One turn sends every row of this set to another row. A few are shown first. Where does it send the rows asked after them?
Z201: [ -4   2  27   2 -42  15  -4  18  21  -3   1 -20   8 -31 -10 -12   3  -7
   2  16  17   6 -16  18 -17  20]
Z179: [ 13  11  -1 -23 -33 -15   1   1   5   5 -15 -14  26 -23 -11 -12  14  -5
  -4   8 -14  16 -13  12  -5  44]
Z241: [ -6   7   6   9 -11  -4  -9  10  19  -3 -29  -7  15  15 -11  33   2 -17
   5   1   4   7   2 -23 -36  39]
Z156: [ 12  -5  10  17 -10  34  12  10  17  -5 -34  -5  15  -5  -2  36   5   4
  -7  22  23  -5 -22   0  -3  32]
Z447: [ -7  11  15   8 -30   8  19  -4  22   4   6  13   9 -16  -6   7   7   2
   2  17   1  -1 -10  10 -23  69]
Z908: [ -2  -1   0  -8  -3 -16   5   0   8   8 -17  -6  12   6   8  -1  10   5
  -4  31   3  -1 -11  10 -35  54]
Z301: [ -2   9   0   7  -7   3  22   4  11   7 -49   0   9   1  -7  24  11   2
   5  11   4   2 -10 -15 -17  54]
Z817: [ 16   9  21   1 -32  -5 -12  13  -3   5 -14 -25 -10 -19   2  -5  -1  14
   5  -6  -4  11 -30  -7 -12  31]
Z775: [  8 -10   1   6 -27  12  17  -3  17  15 -25  -1  -9 -25 -11  -7  23 -18
 -14   6  15  14 -13   8  -6  17]
Z268: [-15   0  -7  -3 -14  25   3  -5  18  -9  -4  -7  -8   2   4  21  -6  -2
   1  40   9   6 -26 -10  -6  26]
Z61: [ 26 -13  -6 -10 -24   6   8   6   8   9 -28  -1  22   7 -18  23  18 -22
 -16  10   9 -10  -6   0 -26  49]
Z32: [ 16  15   6  14 -32   9  -1  15  25 -13   3 -22  16 -17   3  15  26 -26
   1   7   5   5  21   8 -20  19]
Z402: [ 10  20   5  11 -35  -1   2   4   7  10 -21   0   1 -14 -10   6  -2  -8
   7 -10 -14  20  16 -25  -3  32]
Z178: [ 34  -1  22  31 -30   5  -3   6  15   3 -29   0   9 -23   1   1   1  -2
  -1  12   0   4 -12  18   3  14]
Z445: [ 25   1   3   2  -8  29   4  -2  19   7 -19  -7  13  24  -9  44   8  -2
  -1  13   6   4 -11   2   8  26]
Z831: [  2 -15   4   2 -21  -7   9  -3   6  16 -19 -18   1 -22  -3  27  -8  -4
  13  25  -9  23  -9  -5   6  47]
Z98: [ 12   0  18 -34 -15  22 -14   3   8  -6  -9  16  11   8  -4  22   0  -3
 -20  12   7  15 -11  13 -13  45]
Z544: [ 13   5  11 -35 -32   8  -4  14  16   0   6 -13   9 -10  -6  15  -1  -4
   4   3   4   5  -3   8   9   3]
Z936: [ 18 -10  -1  -2 -25  19 -26  14  20  -7 -21 -11   9 -31   1  30 -12 -10
  -4  26   5   2  -8  24  -3  39]
Z38: [ 11  25  10  11 -23  20  -2  -1  21 -24  -5  -1  14   1   0  13  21 -12
 -16  11   7   6 -31  -9  -9   7]
Z435: [  6   8   5   3 -32 -20 -11  -7  11  13  -4 -22   0 -16 -14 -16  -6   3
   9   5 -19   4 -12  -3 -20  30]
Z745: [ -1   6  12  16 -17  -3  12  -3  15  -3 -33   2  13  14  -8 -21   3  -5
   9  12   0   2 -15  -4 -22   9]
Z285: [  1  10   0 -17 -23  -9  -6  16  23  17  -3 -10   2 -12  10  32  13  -5
   9   8   8   6  19  19 -11  52]
Z509: [ 18  12  18 -17 -38   2 -18   4  21   2  20 -17  11  -7 -15   2  12 -11
  -2  -5  -9  18  -2  15 -17  29]
Z66: [  6   4 -13   6 -32   3  -5   6  32  -8  -3 -25  11 -18   2  -6  -7  26
   9  21  -5   0 -13   4  -1  24]
Z782: [-10  10 -17  17 -11  11  12 -14  29  12 -29   0  19   0 -14  22   5   1
  -2  20   7 -16  -1   0 -12  43]
Z901: [  7   0  20   7   4  21   2  -6   5 -11  -7 -22   8   4   3  23 -24   3
  19  15 -11   1  -6   5 -15  30]
Z851: [ 14  17   8  14  -6  18  -8   0  37  -7  -5 -13  26 -20 -22  13  12   4
 -20  22  -7  23  11   1 -15  27]
Z676: [  2  12  20  21 -29   9  -6  -3   3  14 -40   7  -1   2  -2  31   7  -6
  -7  15  19  -7 -29  -8  -3  35]
Z864: [ -5  32  25 -13 -22   1 -13   8  26 -13  -2 -22   7 -15 -13   7   6  -3
  14  -1 -16  24  -1   4 -19  30]
Z818: [  8   8  12 -14 -13  24   9  22  15  -5 -28  -4  23   8 -11  34  20 -15
  -7  13  19  -1  11   3 -25  46]
Z223: [ 31  15   5  -7 -20   4 -10  14   8  12 -28 -19 -18   8  -4   8  11   8
  -1  10  -6  -2  14 -12 -15  18]
Z666: [ 20  12   1 -13 -19  19 -10  26  -6   5  -9   2   0  -4   6  14   1 -34
   3   7  11  -2 -29   8 -21  40]
Z784: [  4 -10  25  19 -30  26  -1  -1  23 -11 -20 -11  24  12  -5  26  21 -15
  -6  16  22  10  -3  19 -21  45]
Z274: [ 14  16  22  -3 -39  15  -2   1   2  -6  -8   0  22  19  -8  -7  16   6
 -19  -2   6   5   9 -13 -25  35]
Z471: [  8   9   8   8 -35  15 -19  -4  24   3   7 -20  -4 -18  -6  -3  -4  -4
   5  12   0   3 -27  18   3   6]

Z241 moves to Z66
Z38 moves to Z285
Now these:
Z509 moves to Z301
Z445 moves to Z864
Z98 moves to Z402
Z901 moves to Z851

One turn sends every row of this set to another row. A few are shown first. Where does it send the rows asked after them?
Z112: [ -1   9  -1 -12   0  -9  12  19  -1  25  30 -20  10 -14  -5  -8  12   3
 -11  11  16 -18 -13  -4]
Z63: [ 11  -5   9   6   8 -24 -26  11  -4 -25 -12 -22  -3  -6  -4 -15 -10   2
 -25  12   2  -1   2  17]
Z45: [ -1  29   6  19   6 -10 -25   8 -20  21   7 -17 -16   5   8   4  -4   9
 -12 -11  -8 -18  -6   7]
Z661: [ 16  23  21 -16   0 -22  -7  20  -7   6   9 -11 -19 -31 -12  -8  17  13
 -21   5  18 -16  10   0]
Z990: [  7  13  -4   0  12 -21 -36  -4 -31   1  10 -23  11   3  -6   7  -5  -3
 -20  11   2 -20   2 -14]
Z680: [ 31  -7   2  22 -13  -4 -27   9 -10  12   0 -33 -19 -17 -19 -16  11  23
   8  16  -1   1  11  10]
Z176: [ 23  -2  11  13  -4  -9 -16   7   5  37  31   9   1 -18   1  -3   8  14
 -12  -3  -2  27  -3   0]
Z298: [ 42  -1  18   7  12 -27 -17   4  -5  21  14  -8  -1 -17 -10   1   2 -10
  -7  23   6  23  28  -7]
Z210: [ 35  -6   1  11  25 -10 -18  12 -17  -5  -9 -18   3  14  -5  -5  -1 -18
 -16   7   7   6  17   9]
Z153: [ 17 -15   1 -17  -2  10   3  -4 -30  19   4 -10   1   3   7 -20  -5  16
   7   6   5   4   5 -14]
Z255: [ 25  10   2   3  -2 -18 -14 -18 -25   5  27  -5  12 -11   4   9  12   5
 -21  40  -7  -8  16  -5]
Z319: [ 15  -8  -5  17   9   8 -18  15  -5  11   7   0   6  14   7 -11   5   5
 -21 -20  -1   9 -15  15]
Z984: [ 22   0   2  11   2  13  -6  -8 -23   9 -10 -31  -3 -10   1 -25   5  15
   6  28   2  21  -2   1]
Z588: [  4  -1 -13  17   7  -7  -5   9   0  21   0  -9 -11  -8  19 -25 -12   1
 -27   4  -9   4 -25   6]
Z728: [ 11   4  -2  -7   1  -9  14   7   0  50  27  -3  -5 -16  -6 -11  12   0
 -23  11 -10   7   8   2]
Z258: [  2  -5  -7   9  -1  -2   6  -2  17   8  -1 -20   7   0  14 -12   6  -4
 -17  28  -7 -21 -11  -6]
Z767: [ 19   2  18 -18   3 -26  -7   8  -4   4  16 -14   1 -14 -29   0  12   3
 -21  19   0   3  34  12]
Z314: [ 18  27  13  22  -8  -5  -4  -6 -14  25  25   2 -16  -9  17   5  12  16
 -13  20 -16  -6   6  16]
Z946: [ 19   9  14   4  -1 -14 -12  -2  11 -10 -22 -11 -23 -18   8 -13  11   5
 -26  22  -5 -17  11  -2]
Z568: [ 26 -22   0  -7 -16  -8 -17  12 -17  23  15 -13 -16  -6 -13 -12  -1  23
   8  -6   1 -15  17  -5]

Z568 moves to Z153
Z112 moves to Z258
Z210 moves to Z298
Now these:
Z990 moves to Z255
Z728 moves to Z588

